In the data rows, zero lies at 7.5, halfway between 7 and 8.
Here are some rows, each followed by its group. Groups can overlap.
[ 4 11  4  5  4  9  5  7  7  7  5  7  5  7  8  4  6  8  5  5  7  7  6  8
  4 10  6 10  7  8] Kn
[ 4 11  4  6  6 10  4  7  8  6  6  4  7 10  5  4  9  8  8  6 10  7  5  7
  4  7  6 11  6 11] Av
[ 6 10  5  5  3  6  8  8  7  7  8  9  7  7  8  8  6  9  7  7  7  8  7  8
  7  8  8  7  8  6] Kn
[ 6  8  8  8  8  7  7 11  7  9  7  6  7 10  6 10 11  9 11  7 10  6  4  9
 12  4  8  2  5  9] FR
[10  7  7  8  9  9 10  9  5 12 11  7  5  5 10 12  8  6  7  7  5  6  5 11
  9  8  6  5  8  6] GP
[ 9  4 10 10 10  8  8  9  6 10  8  8  7  6  9  8  8  6  7  7  6  6  8  9
  9  8  7  6  8  7] FR
[12  5 11 10 10  6  8  9  8  7  6  9  8  8  8  8  8  8  9  8  8  6  9  7
 12  6  9  4  7  8] Vc
[ 8  5 10 10 10  8  7  9  6  9  7  7  6  7  8  8  8  7  8  6  7  6  6  9
 10  7  7  5  7  8] FR
[11  6  9  9  9  7  6  9  6  9  7  8  5  6 10  9  6  9  6  5  6  7  5 10
  9  9  7  5  7  6] Vc
[ 4 11  4  5  5  9  3  8  7  6  5  5  5  9  8  5  7 10  6  4  9  7  3  9
  4  9  6  9  5  9] Bz
[ 5 10  6  6  7 11  7  3 12  2  9  1 15 15  0  5 15  9 15 14 15 11  8  0
  4  0  8 13  6 13] Av
[ 5 10  4  4  3  7  7  7  8  7  7  8  7  7  8  7  6  9  7  7  7  8  7  7
  7  8  8  8  8  7] Kn
[ 5 10  7  7  7  7 10  4 10  5 10  7 13 10  3  7 11  7 11 13 11 10 12  2
  7  4  9 10  9  9] Av
[ 9  5 10 10 10  7  8  9  6  9  7  8  6  7  9  9  8  7  8  7  6  6  6  9
 10  7  7  5  7  7] FR
[ 4 11  5  6  6  9  2 10  7  7  5  4  4 10  7  6  8 11  7  3 10  6  2  9
  6  7  6  7  4 10] Av
[11  4 11 10 11  6  9  7  8  7  6 10  9  7  8  7  7  7  8  9  7  7 10  7
 10  7  9  6  8  8] ZL
[ 4 11  3  5  5  9  5  6  7  7  6  6  5  7  8  4  6  7  5  5  7  7  7  8
  3 10  5 11  8  9] Kn
[11  6  9  9 11  8  7  7  7  8  6  8  6  6  9  6  7  7  6  6  7  7  8  8
  8  9  7  8  8  8] Vc
[ 4 11  5  6  5  9  2 10  7  7  4  5  4 10  7  6  8 11  7  3 10  6  2  9
  6  7  6  7  4  9] Av
[ 6 10  4  5  4  8  9  6  7  9 10  8  7  5  9  7  6  5  5  8  5  8  9  8
  5 10  6 10 10  6] Kn
[ 5 10  4  5  3  8  8  8  7  8  8  8  7  7  8  8  7  8  7  7  7  7  7  8
  7  8  7  7  8  7] Kn
[11  6  8  8  9  7 11  9  5 12 12  8  7  6  9 13  8  6  8  8  5  7  6 10
 10  7  8  4  8  5] Vc
[ 6  8  8  8  8  8  7 11  7  9  7  6  8 10  6 10 11  9 11  7 10  6  5  8
 12  4  8  2  5  9] Av
[11  4 11 10 11  6  9  8  8  7  6 10  9  7  8  7  8  7  8  9  7  7 10  7
 11  7  9  6  8  8] ZL
[ 6 10  5  5  3  7  8  7  7  7  8  9  7  6  9  8  5  8  6  8  6  8  8  8
  7  9  8  8  9  5] Kn
[ 6  9  7  8  8  8 10  5  9  6  9  7 12  9  4  7 11  6 11 12 10  9 11  4
  8  4  9  9  9  9] Av
[ 8  5 10  9 10  8  7  9  7  9  6  7  6  7  8  8  8  8  8  6  7  6  6  9
  9  7  7  5  6  8] FR
[ 7  9  6  5  5  8  8  8  6  9 10  8  5  5 10 10  5  8  5  6  5  8  6 10
  6 10  7  7  8  4] GP
[ 9  4 10 10 11  8  9  7  7  9  8  8  7  6  8  7  8  5  7  8  6  7  9  8
  8  8  7  7  9  7] FR
[ 9  4 11 10 10  6  9  6  8  7  8 10  8  5  9  7  6  6  6  8  6  8 10  7
  8  9  8  8  9  6] ZL
[ 5 10  4  4  4  8  7  8  7  8  8  7  7  7  8  8  7  8  7  7  7  7  7  8
  7  8  7  7  7  7] Kn
[10  4 11 10 11  7 10  6  8  8  7 10  9  5  8  5  6  4  6  9  5  8 12  6
  8  9  8  9 10  7] ZL
[ 4 11  4  4  4  7  4  7  8  5  5  8  6  8  8  4  4  9  5  5  8  8  6  8
  4 10  7 11  7  7] Kn
[ 9  4 11 10 10  6  9  6  8  7  8 11  9  5  9  7  5  7  6  9  6  9 10  7
  8  9  9  8  9  6] ZL
[11  4 11 10 11  6  9  7  8  7  7  9  9  7  8  6  8  6  7  8  7  7 10  6
 10  7  8  7  8  8] ZL
[11  5  9 10 11  8  8  9  6 10  6  7  6  7  8  8  9  6  8  6  7  5  7  9
 11  7  7  5  7  9] Vc
[ 5 10  3  5  4  9  8  7  7  9  8  7  7  7  8  7  8  6  7  7  7  7  8  8
  7  9  6  8  8  8] Kn
[11  4 11 10 11  7  9  7  8  7  6  9  9  7  8  6  8  6  8  9  7  7 10  7
 10  7  8  7  8  8] ZL
[11  4 11 10 10  6  9  7  8  7  7 10  9  6  8  6  7  6  7  9  7  7 10  7
 10  7  8  7  8  8] ZL
[ 5 10  4  4  4  8  7  6  8  7  7  8  7  7  8  6  6  7  6  7  7  8  9  7
  5  9  7 10  8  7] Kn
[11  4 11 10 11  6  9  7  8  7  6  9  8  6  8  7  7  6  7  9  7  7 10  7
 10  7  8  7  8  8] ZL
[ 4 11  5  5  5  8  3  8  8  5  5  6  5  9  8  4  6 10  6  4  9  8  4  8
  3  9  6 10  6  9] Bz
[ 5  9  8  8  7  6  9  6 10  5  9  8 12 10  5  8  9  8 11 11 10 10 10  4
  9  4 10  8  8  8] Av
[11  4 10 10 11  7  9  7  8  8  7  9  8  6  8  6  8  5  7  9  7  7 11  7
  9  7  8  8  9  9] ZL
[ 8  5 10  9  9  7  7 10  7  9  7  8  6  7  9  9  8  8  8  6  7  6  6  9
 10  7  8  4  6  7] FR
[10  4 12 10 10  5  9  7  8  6  6 11  9  6  8  7  6  7  7  9  7  8 11  7
 10  8  9  7  8  7] ZL
[ 4 11  4  5  4  8  4  7  8  6  5  7  6  7  8  4  5  8  5  5  7  7  7  8
  3 10  6 11  7  8] Kn
[ 8  8  6  6  5  8  8  8  6 10 10  8  5  5 10 11  5  7  5  6  5  8  6 10
  6 10  6  7  8  4] GP
[10  4 11 10 11  7  9  7  8  8  7  9  8  6  8  6  7  5  7  9  6  7 11  6
  9  8  8  8  9  8] ZL
[ 7  7 10  9  8  6  3  7  9  3  2  9  6  8  8  1  3 10  4  4  8  8  7  7
  4 10  8 11  6  8] FR
[ 4 11  5  6  7 10  8  9  7  9  9  4  8 10  6 10 12  7 11  8 10  6  5  8
  9  4  7  5  6  9] Av
[10  7  8  8  8  7 10 10  5 11 11  8  6  6 10 14  8  8  8  7  6  7  5 10
 11  7  8  3  7  4] Vc
[11  4 12 10 10  5  9  7  8  6  6 10  9  7  8  7  7  8  8  8  7  8 10  7
 10  7  9  6  8  7] ZL
[ 6 10  5  4  3  7  8  7  8  7  9  9  8  6  9  8  5  7  6  8  6  8  8  7
  6  9  8  9  9  6] Kn
[ 4 11  5  5  4  7  2  8  8  5  5  7  5  9  8  5  5 11  5  4  9  8  4  8
  4  9  7  9  6  8] Bz
[ 7  6  9  9 10  8  6  9  7  8  5  7  6  8  7  7  8  8  8  6  8  6  6  9
  9  7  7  6  6  9] FR
[ 5  9  8  7  7  6 10  4 11  4  9  8 13 10  4  7  9  8 11 13 10 10 12  3
  8  4 10 10  9  8] Av
[10  6  8  8  9  8 11  9  5 12 12  7  7  6  9 13  8  6  8  8  5  7  6 10
 10  7  7  4  8  5] Vc
[ 5 10  7  7  7  7  9  5 10  5 10  6 13 11  3  8 12  7 12 13 11 10 10  3
  8  3  9  9  8  9] Av
[ 6  9  5  5  3  7  8  7  7  8  9  9  7  5  9  8  4  7  5  8  5  9  8  8
  6 10  8  9  9  4] Kn
[11  6  9  9  9  7  7  9  7  8  7  9  6  6 10  9  6  8  6  6  6  7  7  9
  8  9  7  6  8  6] Vc
[ 6  7  8  9  9  7  5  7  8  5  4  7  7  8  7  3  6  8  6  6  9  7  8  7
  5  8  7 10  7 10] FR
[11  4 11 10 10  6  9  8  8  7  6 10  9  7  8  8  8  8  8  8  8  7  9  7
 11  6  9  5  8  8] ZL
[ 5 10  4  4  4  7  7  7  7  7  7  8  7  7  8  7  7  7  6  7  7  8  8  8
  6  9  7  9  8  7] Kn
[ 9  4 11 10 10  7  9  8  7  9  7  8  7  6  9  8  7  7  7  7  6  7  8  9
  9  8  7  6  8  7] FR
[11  4 10 10 11  7  9  8  8  8  6  9  8  7  7  7  9  5  9  8  7  6 10  7
 11  6  8  6  8  9] ZL
[11  4 11 10 11  7  9  6  8  8  7  9  8  6  8  6  7  5  7  9  6  7 11  7
  9  8  8  8  9  8] ZL
[11  6  8  8  9  8 12 10  5 12 12  7  7  6  9 14  9  6  9  9  5  7  6 10
 11  7  7  3  8  5] Vc
[ 6 10  4  5  3  7  8  7  7  8  9  8  7  6  8  8  6  7  6  8  6  8  8  8
  7  9  7  8  9  6] Kn
[ 4 11  4  5  6  9  3  8  7  7  5  5  4  9  7  5  7  9  6  4  9  6  4  9
  4  9  5  9  5  9] Bz
[ 6 10  5  5  4  7  8  6  7  8  9  9  7  5  9  8  5  7  5  8  5  9  9  8
  6 10  7 10 10  5] Kn
[ 4 11  4  5  4  8  4  6  8  5  5  7  6  7  8  3  5  9  4  5  8  8  7  7
  2 11  7 12  8  8] Kn
[10  6  9  8  9  8 11  9  5 12 12  7  7  6  9 14  9  6  9  9  6  7  6 10
 11  7  7  3  8  5] Vc
[ 4 11  5  5  4  8  2  9  7  5  4  6  5 10  8  6  6 11  6  4  9  7  3  9
  4  9  7  8  5  8] Bz
[ 5  9  7  8  8  8 11  4 10  6  9  7 12  9  4  6 11  5 11 13  9  9 12  3
  7  5  8 11 10  9] Av
[ 7  9  5  5  4  8  8  7  6  9 10  8  6  5 10  9  5  7  5  7  5  8  7  9
  6 10  7  8  9  5] Kn
[ 6 10  6  4  2  5  8  7  8  6  8 10  8  7  9  9  5 10  6  8  7  9  7  8
  8  8  9  7  8  5] Kn
[ 7  6 10  9  9  7  3 11  7  6  3  8  4  9  9  7  6 11  7  3  8  6  4 10
  9  8  8  5  4  8] FR
[10  4 11 10 10  5 11  5  9  6  8 12 10  4  9  6  4  6  5 10  5  9 13  5
  7 10  9 10 11  5] ZL
[ 6  8  9  8  8  7  7 11  7  8  6  7  7 10  6 11 10 10 11  7 10  6  4  9
 13  4  9  2  4  9] FR
[ 4 11  5  5  4  7  2  8  8  5  5  6  5  9  8  6  6 11  6  4  9  8  3  9
  4  9  7  9  5  8] Bz
[11  6  9  9 10  7  7 10  6  9  7  8  5  6 10  9  6  9  6  5  6  6  5 10
  9  9  7  5  7  6] Vc
[ 7  9  4  5  5  9  9  7  6 10 10  7  6  5 10  9  6  6  5  7  5  7  8  9
  5 10  6  9  9  6] Kn
[ 6  8  8  8  8  8  7 11  7  9  7  6  7 10  6 10 11  9 11  7 10  6  5  9
 12  4  8  2  5  9] FR
[ 4 11  6  6  6  8  9  3 11  3 10  5 14 12  1  5 11  8 12 14 13 11 11  1
  4  3  9 13  9 10] Av
[10  4 11 10 10  6 10  5  8  7  8 11  9  5  9  6  5  6  6  9  5  9 12  6
  8  9  9  9 10  6] ZL
[ 8  8  6  6  5  8  8  8  6 10 10  8  5  5 10 10  5  7  5  6  5  8  6 10
  6 10  6  7  9  4] GP
[ 4 11  5  5  5  8  3  8  8  6  5  6  5  9  8  5  6 10  6  4  9  7  4  9
  4  9  6  9  5  9] Bz
[ 5  9  7  8  8  8 10  4  9  6  9  7 12  9  4  6 11  5 10 13  9  9 12  3
  7  5  8 10  9  9] Av
[ 7  9  5  5  5  8  8  8  6 10 10  8  5  5 10 10  5  7  5  6  5  8  6 10
  6 10  7  7  9  4] GP
Which 4 groups are nearest to each row below, nearest first, going by the average distance to the group's rows?
[ 6  9  4  5  4  8  9  7  7  9 10  8  6  5  9  8  5  6  5  7  5  8  8  8
  5 10  7  9  9  5] >> Kn GP Bz Vc
[12  4 11 10 10  6  9  8  8  7  6 10  9  7  8  8  8  7  8  8  8  7  9  7
 12  6  9  5  7  8] >> ZL Vc FR GP
[ 4 11  6  6  6  9  4 11  7  7  6  4  6 12  6  9 11 11 11  5 11  6  2  9
  9  4  7  4  4 10] >> Bz FR Av Kn
[ 5 10  7  7  7  8  9  6  9  6  9  4 12 12  2  9 13  8 13 12 12  9  8  4
  9  2  9  7  7 10] >> Av FR ZL Kn
[ 6  8  9  8  9  8  5 10  8  7  5  6  7 11  6  8 10 10 10  6 10  6  4  8
 10  4  8  4  4 10] >> FR Bz Vc Av
[ 6  8  9  8  8  6  7 11  7  8  6  7  8 11  7 11 10 10 11  7 10  6  4  9
 13  3  9  2  4  8] >> FR Vc ZL Av
[10  7  7  7  8  8 10  9  6 11 11  8  6  5 10 12  6  7  7  7  5  7  6 10
  8  9  7  5  8  5] >> GP Vc FR Kn
[ 5 10  3  5  4  8  7  6  8  7  7  7  7  6  8  5  6  6  6  7  7  8  9  7
  5  9  6 10  9  8] >> Kn Bz GP FR
[ 7  9  5  5  5  8  9  7  6 10 10  8  5  5 10  9  5  6  5  7  5  8  7  9
  6 10  6  8  9  5] >> GP Kn Vc Bz
[ 4 11  6  6  6  8  9  3 11  3 10  5 14 12  1  5 11  7 12 14 12 11 11  1
  4  4  9 13  9  9] >> Av Kn ZL Bz
[10  7  8  7  8  7  9 11  5 11 10  8  5  6 10 13  7  8  8  6  6  7  4 11
 11  7  7  2  7  5] >> Vc GP FR ZL
[ 7  7  9  9  9  7  3 10  7  7  3  7  4  8  9  5  7 10  6  3  8  5  4 10
  8  8  7  6  4  9] >> FR Bz Vc Kn
Which 4 groups are nearest to each row below, nearest first, going by the distance to the centre of the group?
[ 9  8  7  7  7  8 10  7  6 10 11  9  6  4 10 10  5  6  5  8  4  8  8  9
  6 11  7  9 10  4] >> GP Kn Vc ZL
Which 4 groups are nearest to each row below, nearest first, going by the distance to the group's nearest row?
[ 4 10  6  6  7 11  6  5 11  4  9  1 14 15  0  6 15  9 15 13 15 10  7  2
  5  0  7 11  6 13] >> Av FR Kn Bz
Which 5 groups are nearest to each row below, nearest first, going by the distance to the group's nearest row?
[ 4 11  4  5  5  9  3  8  7  6  5  5  5  9  8  5  7 10  6  4  9  7  4  9
  4  9  6 10  5  9] >> Bz Kn Av FR GP
[ 4 11  4  5  5  9  3  6  8  5  5  6  6  8  7  3  6  9  5  5  8  8  6  7
  2 10  6 12  7  9] >> Kn Bz Av FR GP
Which 5 groups are nearest to each row below, nearest first, going by the average distance to the group's rows?
[12  4 10 10 11  7  9  8  8  8  6  9  8  7  7  8  9  7  9  8  7  6  9  7
 12  6  9  5  7  9] >> ZL Vc FR GP Kn
[10  4 11 10 10  6 10  6  8  7  8 11  9  5  9  6  5  6  6  9  5  9 12  6
  8  9  9  9 10  6] >> ZL Vc FR GP Kn
[ 7  9  6  5  4  7  8  8  6  9 10  9  5  5 10 11  4  8  5  6  5  8  6 10
  6 10  7  7  8  4] >> GP Kn Vc Bz FR
[ 5 10  4  5  4  8  8  8  7  9  8  7  7  7  8  8  8  6  7  7  7  7  8  8
  7  8  6  8  8  8] >> Kn GP Bz FR Vc
[ 5 10  6  7  8  9 11  4 10  6 10  5 13 10  3  6 12  4 11 13 10  9 12  3
  6  4  8 11  9 10] >> Av ZL Kn FR Vc
[ 4 11  5  6  5  8  2 10  7  6  4  5  4 10  7  7  7 12  7  3 10  6  1 10
  6  8  6  7  4  9] >> Bz Kn FR GP Av
[ 5 10  6  7  8  9 10  5  9  6 10  5 13 11  3  7 13  6 13 13 11  9 10  4
  7  3  8  9  8 10] >> Av ZL Kn FR Vc
[ 5 10  4  4  4  8  7  7  8  7  7  7  7  7  8  6  6  7  6  7  7  8  8  7
  6  9  7  9  8  7] >> Kn Bz GP FR ZL
[ 8  6 10  9  9  7  6 10  7  7  5  8  6  9  8  8  7 10  8  6  8  7  5  9
 10  7  8  5  6  8] >> FR Vc ZL GP Bz
[ 5 10  4  5  4  8  7  6  8  7  7  7  7  6  8  5  7  7  6  7  7  8  9  7
  5  9  7 10  9  8] >> Kn Bz GP FR ZL
[ 4 11  6  6  6  9  8  4 11  4 10  4 14 13  1  6 13  7 13 13 13 11 10  2
  4  3  8 12  8 11] >> Av Kn Bz ZL FR
Which 5 groups are nearest to each row below, nearest first, going by the distance to the centre of the group?
[11  5 10 10 10  6  8  8  8  8  6  9  8  7  8  8  8  7  8  8  8  6  8  7
 11  6  8  5  7  8] >> ZL FR Vc GP Av
[10  4 11 10 10  6 10  5  9  7  8 11  9  5  8  6  6  5  6 10  5  8 12  6
  8  9  9  9 10  7] >> ZL Vc FR Kn GP
[ 5 10  4  4  3  7  7  7  8  6  7  9  7  7  8  6  5  8  6  7  7  8  8  7
  6  9  8  9  8  7] >> Kn Bz GP FR Av
